(in the rows, 128 means zero)
One turn sends every row of this set to another row. A few are shown first. Where does it send the rows asked after them?
z_445: [142  95 120 144  83 131 124 129 121 131 161 143 139]
z_730: [ 99 149 109 152 108 130 113 111 126 132 113 161  97]
z_429: [112 146 134 119 100 119  79 139  98 104 124 134 102]
z_755: [ 90 147 133 121  96 107 137 119 131 147 146 158 125]
z_303: [124 171 118 123 146 139 137 125 144 111 144  90 110]
z_155: [ 96  94 143 146 128 159 153 139 118 131 161 141 101]
z_161: [147 141 133 147 114 143 120 124 160 118 172 118 116]
z_795: [112 147  91 105 134 130 157 139 101 115 113  98 123]
z_176: [112 110 110 149 148 154 156 104 141 140 123 150 101]
z_947: [144 138 142 150 113 143 118 115 153 124 178 118 120]
z_852: [108 149  98 109 137 122 154 132  96 121 113  89 125]
z_777: [142 121 119 154 132 158 113 102  95 130 145 162 156]
z_791: [123 135 166 119 172 137 136  97 127 149 116 140 133]
z_263: [124 116 162 100 133 112 108 123  88 135 105 145 147]
z_175: [151  99 116 143  82 136 126 136 127 124 160 144 131]
z_870: [115 121 100 134 135 131 107 109  86 113 121 151 167]
z_168: [112 109 168 138 135 149 138 154 114 117 161 112  91]
z_569: [152 131 110 151 112 160  95 106 141 126 132 151 123]
z_948: [133 104 155  97 135 137 103 150  95  96 140 106 109]
z_896: [166 136 143 164 155 154 117 108 107 129 145 133 136]
z_554: [120 100  93 118  96 119 147 138  84 128 121 126 142]
z_556: [129 102  89 116  96 127 147 146  91 123 124 131 136]
z_516: [122 135 112 133 160 110 106 117  95 102 104 114 155]
z_550: [107 135 139 126 124 132 172 113 136 161 155 149 116]
z_240: [128 118 160 110 143 125 177 131 124 150 151 116 114]
z_304: [146 112 101 126  96 144  88 127 105 114 116 148 137]
z_73: [141 112  99 101 131 140 108 136  91 105 100 114 137]
z_233: [133  83 138 113 164 159 151 127 122 119 140 115 109]
z_174: [125 121 164  97 166 125 131 115  99 138 105 127 140]
z_186: [152 143 115 140 156 168 119 103 150 123 126 119 113]
z_93: [123 173 129 129 147 137 137 118 139 118 147  86 112]
z_885: [ 95 134 158 136 129 121 120 159 108 107 137 104  88]
z_64: [145 130 107 110 167 155 127 121 118 110 105  97 122]
z_627: [124 119 164  94 126  96 144 150 111 128 143 103 121]
z_249: [ 69 132 127 140 116 114 125 148 109 114 121 128  96]
z_418: [121 126 161 123 118 114  97 109 111 144 116 169 144]
z_92: [100 137 148 102  97  85 120 142 114 126 141 130 128]
z_268: [121 138 162 135 141 130 115  93 134 153 124 165 136]
z_113: [153 144 140 152 173 125 112 116 108 111 120 103 136]
z_298: [ 69 108 118 147 115 136 146 136 116 129 136 151 105]

z_113 -> z_777
z_304 -> z_64
z_885 -> z_155
And these:
z_556 -> z_303
z_627 -> z_550
z_176 -> z_429
z_947 -> z_554
z_174 -> z_268

One turn sends every row of this set to another row. A few are shown first. Where does it send the rows asked after them?
z_330: [146 148 129 139 125 160 157 103 136 107 130 108]
z_856: [140 141  92 128  99 127  94 136  93 114 128 120]
z_177: [132 143 122 119 125 113 127 164 112 149 151 100]
z_266: [129  98  92 138 135 122 106 150  84 126 111 157]
z_861: [157 118 114 136 133  90 142 158 116 153 111 133]
z_152: [128 128 159 166 153 113 120 127 150  90 139 154]
z_363: [142 158 139 109 124 118 100  96 144 113 121 145]
z_939: [147 137 112 131 129  97 148 164 103 147 136 116]
z_308: [131 122  79 139 108 124 110 149  83 118 118 138]
z_814: [145 138 150 128 149 162 141 100 140 111 138 115]
z_570: [ 97 130 121 176 107 137 133 148 150  94 131 133]
z_101: [126 107 112 153 138 166 171 123 132 122 108 135]
z_651: [134 134 147 113 167 113 110 107 127 118 128 172]
z_871: [137 131 110 152 119 162 172 114 132 112 114 119]
z_886: [151 105 127 128 134 100 120 154 138 161 100 133]
z_506: [135 110 136 116 131 119  99 154 146 165 114 118]
z_472: [ 93 117 126 177 135 133 140 154 138  97 139 149]
z_643: [107 114 123 126 172 123 134 132 108 126 129 182]
z_338: [123  97 135 144 162 168 156 120 135 127 115 142]
z_369: [134 114 152 131 167 167 141 108 140 122 131 131]
z_489: [107 116 146 172 158 121 134 145 137  95 142 158]
z_618: [ 94 145  85 133  94 144 136 136 123 121 117 140]
z_645: [121 164 108 120  88 134 112 110 141 114 115 129]
z_725: [146 117 130 114 143 124  67 125 105 122 128 141]
z_642: [ 87 119  92 136 135 139 146 147 106 128 123 167]
z_341: [131 141 154 164 125 118 113 120 164  87 132 138]
z_191: [138  96 117 126 152 121  84 138  95 128 115 159]
z_705: [147 139 117 115 115 125  73 124 104 115 134 121]
z_677: [125 129 133 111 126 124 104 159 132 159 140 100]
z_244: [115 142 135 169 103 130 120 131 163  90 128 127]

z_651 -> z_363
z_861 -> z_886
And these:
z_330 -> z_871
z_489 -> z_152
z_191 -> z_725

One turn sends every row of this set to another row. A few are shown first. Where does it send the rows asked after them?
z_781: [139 110 153  99 119  76  68 170 157 145 118 123  91 121 114 143 152]
z_213: [126 107 169 130 103  97  70 125 148 137 186 149 122  75 162 162 142]
z_537: [120 106 177 120 105 114  69 122 144 132 165 143 119  61 155 167 147]
z_498: [ 82 178 159 154 108 110 103  96 127 130 175 120 122  88 134 141 113]
z_38: [108 140 174 131 116 140  96 127 142 150 150 111  62 123 116 112 138]
z_189: [ 74  93 141 121 126  89  90 112 155 110 156 148 122 114 111 126 149]
z_246: [141 113 158 108 106  80  92 174 139 156 126 123  82 121 119 141 159]
z_215: [149 168 155 118 124 114  71 142 145 136 124 100 124  82 158 163  98]
z_603: [145 115 163 104 109  91  81 175 161 163 131 124  96 121 119 149 155]
z_803: [120 146 168 138 121 154  97 134 139 146 146 105  80 115 121 109 130]
z_673: [130 129 159 104 102  86  76 180 155 156 131 116  92 135 109 145 154]
z_652: [108 152 144 132 153  91  92 145 155 118 114 102 125 131 113 108  95]
z_820: [ 75  99 135 126 143  75  96 105 158 119 159 136 130 125 117 131 127]
z_592: [106 150 176 131 116 138  88 127 124 161 147  96  74 112 125 109 136]
z_909: [124 105 168 119 111  88  70 127 129 121 170 159 125  67 161 151 142]
z_629: [107 166 127 114 148  96  96 123 157 130 115 104 126 131 129 125  90]
z_439: [149 155 168 109 119 118  57 137 137 137 129 102 117  83 168 159 107]
z_924: [ 71 187 164 143 112  85 106 109 123 145 174 116 107 105 126 145 115]
z_723: [ 84 101 135 134 134  93  94 113 143 103 171 156 122 119 109 125 119]
z_876: [148 149 167 121 119 123  67 159 148 124 132 106 122  76 171 153 110]
z_288: [104 156 119 118 145  88  92 131 155 114 116 106 127 135 114 121 100]
z_20: [113 148 140 120 145 110  94 136 160 130 121 113 133 136 113 118  79]
z_977: [152 150 173 105 120 105  70 151 145 147 121 115 137  84 164 144 102]
z_258: [120 112 173 121  99 119  80 133 144 137 182 148 117  69 153 162 156]
z_766: [138 114 161 114  97  90  81 175 141 153 130 117  77 121 116 142 159]
z_275: [ 75 179 161 158 115  89  96 101 114 122 169 119 108 102 130 134 114]
z_474: [ 77  94 142 119 135  80  96 112 149 130 163 143 122 124 102 126 150]
z_135: [ 70 184 169 145 106  99  97 111 119 140 177 119 108 108 127 145 109]
z_448: [102 159 141 133  98  38  76 149 138 122 148 138 127 101 128 182 123]
z_774: [119 129 172 120 130 149  95 118 146 153 145 105  85 109 120 105 142]
z_388: [ 83 175 167 158 110  91 108 100 112 139 171 120  96  91 132 143 124]
z_3: [114  93 171 122 103 109  70 133 136 116 165 146 120  70 145 165 153]
z_707: [100 147 156 123 102  27  81 142 136 139 154 139 126 108 127 174 139]
z_844: [ 73 104 129 127 132  87 108 119 156 109 151 149 129 119 107 131 137]
z_198: [107 156 143 125 146  94  83 127 153 113 112  93 124 129 133 120  84]
z_125: [102 151 149 127  92  39 100 157 139 137 157 137 109 113 116 179 139]
z_473: [109 141 177 130 113 144  95 134 123 161 145  98  86 114 122 105 140]
z_114: [103 156 150 125 100  35  93 150 135 135 157 143 104 115 124 181 127]
z_41: [154 163 159 129 123 105  71 162 151 143 127 114 120  82 168 148 103]
z_698: [ 80  96 156 133 133  84  91 108 152 112 175 136 127 123 105 120 134]
z_929: [105 163 153 129  96  37  88 153 124 146 151 124 126 103 124 177 140]
z_216: [104 158 133 125 144  76  88 130 145 122 107 102 117 137 113 122  94]
z_318: [115  93 158 123 116 103  81 137 152 130 177 149 128  72 154 163 153]
z_778: [146 175 165 127 109 115  72 151 140 130 125 107 113  83 163 158 100]

z_924 -> z_125
z_820 -> z_318
And these:
z_439 -> z_629
z_498 -> z_448
z_909 -> z_977
z_246 -> z_473
z_216 -> z_474
z_215 -> z_288
z_275 -> z_707
z_213 -> z_41
z_673 -> z_38

One turn sends every row of this set to another row. A few are shown first. Where does it send the rows asked after them?
z_488: [115  92 110 132 180 126 134 159 123 100 102 117  96 119 138 117 178 109
  84 174 133 137 122 116 128 143 122  99 114 156  97 176 137 134 121 130]
z_316: [ 88 157  83 170 125 158 129 155 130 106 153 116 105 125 120 126 117 117
 140 165 129 185  95 113 107 100 101 164 109 145 122 164 132 100 131 128]
z_158: [132 145  93 156 114 170 122 144  93 135 174 109 124 134 163  94 114 116
 159 133 125 136  97 165 156 158 144 115 108 144 130 121  95 105 134 100]
z_403: [157 123 119 168 184  99 146 158  90 154 164 150 114 134 130 123 116 118
 146 128 130 168 119 134 175 153 144 133  89 143 110 144 122  83 112 149]
z_726: [118 145 102 165 114 161 118 163 101 144 178 137 106 131 175  83 104 117
 156 144 122 160 108 168 138 135 133 127  92 138 132 138  97  89 113 107]
z_502: [ 94 120  79 126 176 120 146 167 143 126  84 136  94 125 127  64 114 108
 127 148 143 120 123 135 158 117 139 151 135 142  95 144 130 122 172 130]
z_32: [157 194 160 137 149 129 100 142 145 141 134 136  99 131 138 135  91 132
 123 127 110 141 102 128 133 112 137 161 116 137  96 140 134 129  94 120]
z_364: [119 113 107 102 150 138 133 119 185 121 108 121 119 138 150 122 151 120
 134 100 136 128 149 116 151 133 127 160 102 134 107 158 133  79 132 120]
z_103: [137 102 111 135 177 131 136 148 141 116  83 119 110 125 132 104 185 114
  95 169 129 129 101 126 145 148 133 100 113 171  99 168 112 136 124 132]
z_451: [127 119 128 136 165 132 141 154  82 126 105 115 100 127 147  81 145  94
 118 119 127 117 142 157 151 161 146  87 128 113  97 122 137 130  88 100]
z_525: [128 112 142 147 144 130 135 162  87 130 112 143  85 117 137  71 132 102
 116 127 123 121 154 146 133 133 142  87 132 126  98 130 140 131  77  94]
z_757: [ 73 155 124 177 109 159 134 147 123 143 148 144 152 142 150 112 136 144
 145 159 138 151 134 113 162 123 119 148  79 172  93 161 106 115 132 140]
z_477: [105 131  88 130 159 108 152 166 143 127  69 121 109 123 133  53 131 116
 128 164 135 126 130 143 140 114 133 163 130 139 108 155 126 125 164 128]
z_480: [125 181 124 121 175 142  94 143 124 109 153 104 103 135 141 138  99 116
 130 108 116 129 131 105 133 130 121 158  97 137  87 162 143 141  95 129]
z_331: [ 73 159 123 172 132 158 142 144 123 154 145 142 148 150 161 134 132 136
 136 154 143 154 106 134 187 143 132 146  87 148  88 137 106 101 144 143]
z_995: [ 94 123  97 131 151 102 148 176 134 119  82 134  94 111 131  64 118 117
 116 173 140 138 144 130 128 103 127 158 140 131 108 152 148 118 160 123]
z_780: [116  88 113 136 189 132 128 162 140 116 102 153  83 117 131 120 158 110
  85 165 139 144 103 113 149 139 131  93 116 163  89 157 132 119 119 133]
z_134: [127  98 131 146 172 119 134 164 144 128  93 153  82 120 141 106 167 117
  81 183 125 148 105 133 127 119 131 106 115 160 100 172 121 123 111 131]
z_772: [172 126 127 163 170  91 157 142  67 145 165 114 122 137 130 138 130 117
 135 133 121 147 118 148 166 161 156 125 114 132 116 139 129 108 134 137]
z_586: [130 182 143 128 163 133  92 152 135 121 149 139  94 124 134 143  82 123
 124 120 124 149 123 101 135 120 122 156 108 135  87 144 155 119  87 124]
z_637: [139 118 135 114 116 126 136 120 192 131 100 137 115 130 144 112 151 134
 128 120 127 132 149 122 130 108 131 163 115 141 117 160 130  85 125 109]
z_829: [120 119 118 141 165 140 129 166 104 128  96 142 109 118 136  57 141 101
 138 120 136 137 151 133 156 155 128  95 101 135  96 133 128 111  64 110]
z_770: [157 108 128 165 156  93 147 150  58 130 189 126 103 130 121 131 119 117
 133 133 119 141 149 124 142 134 146 119 115 148 113 160 141 123 125 132]
z_306: [153 192 130 119 156 141 100 129 128 109 133  87 132 133 127 136 114 125
 136 113 117 121 120 104 143 145 129 153 109 146  94 146 137 146 105 122]
z_360: [141 104 132 139 165 117 142 155 137 121  81 130 104 114 135 123 177 120
  78 186 132 146  94 131 140 145 135  99 130 151 105 148 132 120 124 124]
z_857: [ 83 149 142 178  83 148 139 141 103 135 158 130 144 138 145 122 138 147
 129 170 128 137 145 116 138 109 126 140 106 166 100 161 119 138 143 126]
z_237: [131 128 134 144 168 130 141 163 102 145  90 142 102 123 149  73 139 101
 123 126 131 140 128 161 161 159 142  96 116 113  98 115 129 104  75 106]
z_600: [109 153  98 169 120 160 134 137 129 120 157 124  92 129 109 149 103 118
 127 156 127 161  61 126 128 102 132 145 147 145 115 129 129 112 158 115]
z_576: [165 125 109 166 164 103 144 151  89 137 159 128 141 130 116 100 135 125
 164 130 125 158 143 114 162 152 132 134  78 170 117 166 114 104 109 146]
z_912: [134 145 117 163  82 152 122 156  86 127 171 118 126 113 158 101 111 127
 147 162 131 159 117 149 131 144 133 116 120 135 142 116 124  93 121  90]
z_892: [112 142  91 157 105 159 118 161  82 114 180 104 127 123 167  87 118 116
 158 148 127 157 134 145 127 147 119 124  92 139 137 145 115  99 113 103]
z_964: [ 75 143 145 173  98 145 144 139  88 136 171 127 123 142 155 153 127 136
 111 164 131 131 131 129 147 118 140 131 125 141  92 141 134 136 159 122]
z_37: [118  99 127 108 125 130 131 122 170 114 130 132  91 130 146 127 139 123
 117 109 129 119 167 112 120 102 130 153 124 135 108 167 149  98 133 106]
z_242: [121 111 128 107 149 127 137 123 183 136 115 142  93 137 159 141 135 119
 113 107 133 134 133 135 149 122 140 157 122 113 105 142 144  70 138 114]
z_430: [ 71 151 129 166 129 153 146 136  97 144 161 123 134 152 164 159 130 129
 118 152 140 136 108 140 178 145 142 135 113 132  86 128 125 118 163 133]
z_955: [109 124  97 128 158 111 151 163 140 129  75 136  98 116 122  78 113 116
 116 161 146 123 114 135 157 121 146 146 157 133 102 122 141 118 178 119]
z_544: [112 159  89 163 106 157 135 136 120  97 146  89 125 122 104 139 128 122
 138 166 128 163  87 108 113 114 114 151 136 150 127 143 136 120 153 114]
z_201: [108 173  86 171 134 156 139 142 141 128 134 106 116 140 131 122 129 117
 143 161 118 176  63 147 123 109 117 171 109 141 125 158 103 104 143 131]
z_421: [115 129  97 156 108 169 114 154  84 123 193 131 104 120 154 110  93 115
 149 136 136 144 113 139 149 148 138 105 119 142 124 113 124  97 128  96]
z_196: [178 122 141 177 135  88 147 152  82 146 164 141 122 123 113 104 128 133
 146 146 115 155 144 124 138 124 143 131 104 166 124 164 123 115 110 134]
z_617: [ 94 155  69 161 152 174 134 134 127 115 160 100  99 146 123 138 117 104
 140 136 125 152  65 133 136 118 125 153 120 145 109 150 111 119 159 128]
z_565: [163 204 153 129 146 124 107 137 134 127 119  96 129 131 141 137 116 131
 127 133 110 142 109 128 133 136 132 165 111 129 105 143 137 132  98 120]
z_301: [143 124 138 147 135 132 136 157 100 130  90 132 116 115 130  53 149 111
 133 133 125 126 153 140 138 143 136  94 119 142 106 134 125 129  71  98]
z_535: [134 113 132 103 128 124 143 109 166 121 115 104 108 138 152 142 154 121
 111 110 126 113 144 135 134 125 143 152 135 117 114 148 145  98 150 103]
z_485: [ 99 120  89 123 152 108 149 165 125 108  82 114 107 111 121  78 123 114
 117 166 147 123 139 123 142 124 133 146 153 131 106 135 156 126 175 118]

z_103 -> z_360
z_158 -> z_912
z_772 -> z_196
And these:
z_485 -> z_477
z_37 -> z_364
z_857 -> z_331
z_600 -> z_316
z_306 -> z_565
z_237 -> z_525

